Where one turn sends some rows of the set: a few examples, then the rows asked
dafif: [-29 -22  12  10  13  -5   1  -4 -46  29  14   0  41 -13  11 -37  -8  20
   0  11 -14  -3  -8  25   2]
paf: [-10  -8 -15 -20 -15   8 -10  -4 -21  11  20 -21 -25  -7 -17 -35 -33 -19
  -4  41 -27   8 -11  13  12]
vir: [-14  14  -9   4 -29  14 -11  -2 -21   6  15 -17 -21 -11 -20 -38 -27 -23
  14   6 -34  -9  -5   2  -2]
Bodep: [ -5   4 -14  -4  20  -4   5   7 -35  12   0   4  44  -9  13 -13  19   6
 -18  13  17 -26  -8   8  19]
galo: [-30  10  20 -28  -5  -6  -7  -2  19  16  -3  -6   8  -2  38  32 -17 -13
  11  18 -24  17   2  12   9]
Kozo: [-32 -17 -23 -17  -4 -34   1   4 -10  10   1  -8 -14  -7  18 -13 -25 -45
  16  13   0 -34  -1  16  11]
Vus: [-16  20  10 -18 -20 -29 -19   4 -16 -19 -19  17 -18   3 -20  -7  21  -2
   0   4 -16   4   0   7  -7]
tav: [-11  18   7   2   3 -22   4 -33   7  -1  17   7   7 -43   5 -46 -16 -30
  -3  18 -12  -8  15  13 -18]
zup: [  5  33  -4 -33 -19 -16 -12  -3 -12  -1  -8   3 -10 -16  -5  19   2 -15
   6   8 -26  26   4  10   6]
pugo: [-10  19  19  10   4 -16 -34 -20  -2   2 -16   9  14   4  19 -10   4  14
 -19  17  17  21  19   8  -8]
Vike: [-28  -6 -10   1 -25 -22  10  -3   7  -8   3 -10   6  17  16 -50 -20  -4
  18  30  19   5 -22  14 -18]
zonu: [-17  -9  -5  37   4  -5   5   3  -6  14  48   2  17  -3  -1  26  -9  30
   8   6 -23   1   2  11   4]
toder: [-13  -9   9  51  -6   5  -6  18 -17   0   4  25  -9  21   2 -27  -2  17
   9   4  -3  11  -2  32  11]
Tus: [-20  13   1  25   8   2  11 -10  32  -5  35  17  18 -10  -3  12  -6 -25
 -17  32 -15   5   7  19 -15]
valab: [-35 -20   3 -10  17  -3  14  23   5   4  23  28  -6   3   0   9 -23  11
  -4  45 -38 -12   8  22  28]
lal: [-33  32  18 -13   0 -14 -24   1  11  -1 -34  19   0  -1  24   1 -11 -12
  -2   8 -14 -15  26   3   8]
giru: [-25 -13  22   2   2  -1 -24   9  -3   4   9   1  25  27   3   8  16   4
  -1  14  24   3   1 -15  -9]
rik: [-30  -4   6  27  -3  -2  12  20  37  -3  -6  20  -9  26   5  -9 -17 -18
   8  31   0   5  -8  35  12]
Medip: [-26  34  11  -5   0  -9  22   1  13  15 -18   8  33 -20  27 -27  -3  15
  10   8 -29 -24 -20  17  19]
saf: [ -8  26 -12  -1   7 -17  10   3 -12  14 -28   2  35  -7  28 -24  -4  32
  -5  19   7 -15 -11  20  27]
zof: [ -5   0  12 -31 -10 -16  -7  13  11   6  14   0   9   7 -34  10   8  15
  16  24 -10  18 -17 -18   5]
lut: [  4   6  16  -9 -12  -4  31   3 -10 -16  25   7 -17  -2   0 -24  16  -7
  22 -13  -5 -15  19  30 -15]
liv: [-14 -22  54  -6  21   3  -8   6  11  23  11   3  13  -5   7  14   2 -11
  14  12  -7  12  10   2  17]
mevar: [-20  37 -19  15 -17  26  -6   8  -3 -14  17  37  12   7  10 -21  -9  -9
 -15  25 -22   3   8  10 -10]
peto: [ 24  19 -26 -17 -21   5   4   5   0  13  27  -2 -11   7  11 -19   0 -26
  14  -6  18  -3   3  18  -2]
ropo: [-18 -15 -11  39  14 -22 -11   7  14  13   5  13 -13   7   0  15  -8 -30
 -10  15   7 -10   7  35  19]
kipek: [ 21   8  -6 -37   4 -11   9   2  23  15  16  15 -17   1  -3 -42 -14  -3
   1  34  12  -4  13  23  16]
dibut: [-13 -20  16 -11  19   4  15   0 -24  17  12   5  31 -15  18 -19  29 -15
 -14  17  -5 -10 -29  27  16]
kato: [  1   4  20   1  -8 -36 -27 -10   2   9   4   6  -6  -4 -33  -8  20  20
   2   6  -5  20 -13   1  -3]
kop: [ -8  11 -13 -30   1 -34  11  -4  32  13  38   3  -6  -3 -10 -10 -10  17
   7  16  -7 -39  10   4  -1]
Nazuv: [-30   3  13  -8  -3  -2  14   0   7  29   7  -1  26 -17  31 -13  15 -16
   6   1 -29 -17 -45  26  16]
tilom: [ -3  24  -9  51   6  -7   3   0  29  12  12   7  14  -8   0  18 -23 -11
   9   4  -1   0  19  18  10]
sado: [-47 -23   0 -14   6  -4   3   6 -26  39  23  -4  42  -7  17 -20 -20   7
   7  17 -29 -16 -23  14   8]
pim: [  9   4  16 -34  -2 -12  -8  20   2  17 -11   8 -12  -9 -23   9  -6 -12
  24  15 -19  17   0  -1  33]
nol: [-23   2  -5  15   8  -4  29  12   7 -29   6  15   9  14   3  17 -14  -2
  -7  43   1   7  24  31  -1]
Nokib: [-36   2   7 -17  11   2   1   5 -17  39   0  12  33 -23  19 -39 -33  -5
   6  19 -40 -17  -6  18  22]
Neni: [ -9  15 -26  11   3  -3 -27   0  12  33  12  26 -13 -11  18  -2 -30 -18
 -17  24 -29   3   0  29  31]
ropu: [-14  10   7  12 -25   0   8 -10 -26 -10   8 -22 -20 -10 -22 -43 -28  18
  16  17 -34   7   1  15  -6]
nurun: [-20 -10 -17   7 -17 -20  -6  -1 -27   5  14 -34 -19   0 -27 -20 -33  27
  14  18 -19 -12  -3   4   7]
pev: [ -6 -17   2 -21   7 -19  40 -12 -12  -8  22 -19  15 -21  14 -11 -31  -3
  18  41   1  17  13  20   0]
seva: [ -2  -6   5  24   7 -20  10   4  -1  15  15 -10  17 -18 -13 -30 -24  -9
  39  -5  15 -26  13 -11   7]
tup: [ -4 -10   3  -7 -11 -45  17 -14  11  11  25 -11 -27   1   8 -10   3  23
  18  -3  -6  -9  -4  43  -3]
Sodoz: [-35   7  -8   9  -1   2  -6   8 -50  16  -5  10  41  -3  15 -45 -12   9
   1   3  -9 -20   0  13  -1]
sim: [-10 -10  -8 -13   4  -6  -3  -6 -23   8  28 -20 -13 -20 -39 -25 -33   5
  -4  37 -28 -15  11  -5  13]
boze: [-29  20 -17  -8  -8   3  -6  -3 -31  29 -10   5  37 -11  34 -42 -32   3
  -1  17 -22   1  -8  25   9]

toder moves to zonu
kipek moves to peto
galo moves to lal
And these:
Kozo moves to tav
rik moves to tilom
Vus moves to kato
vir moves to ropu
Sodoz moves to dafif
Medip moves to saf

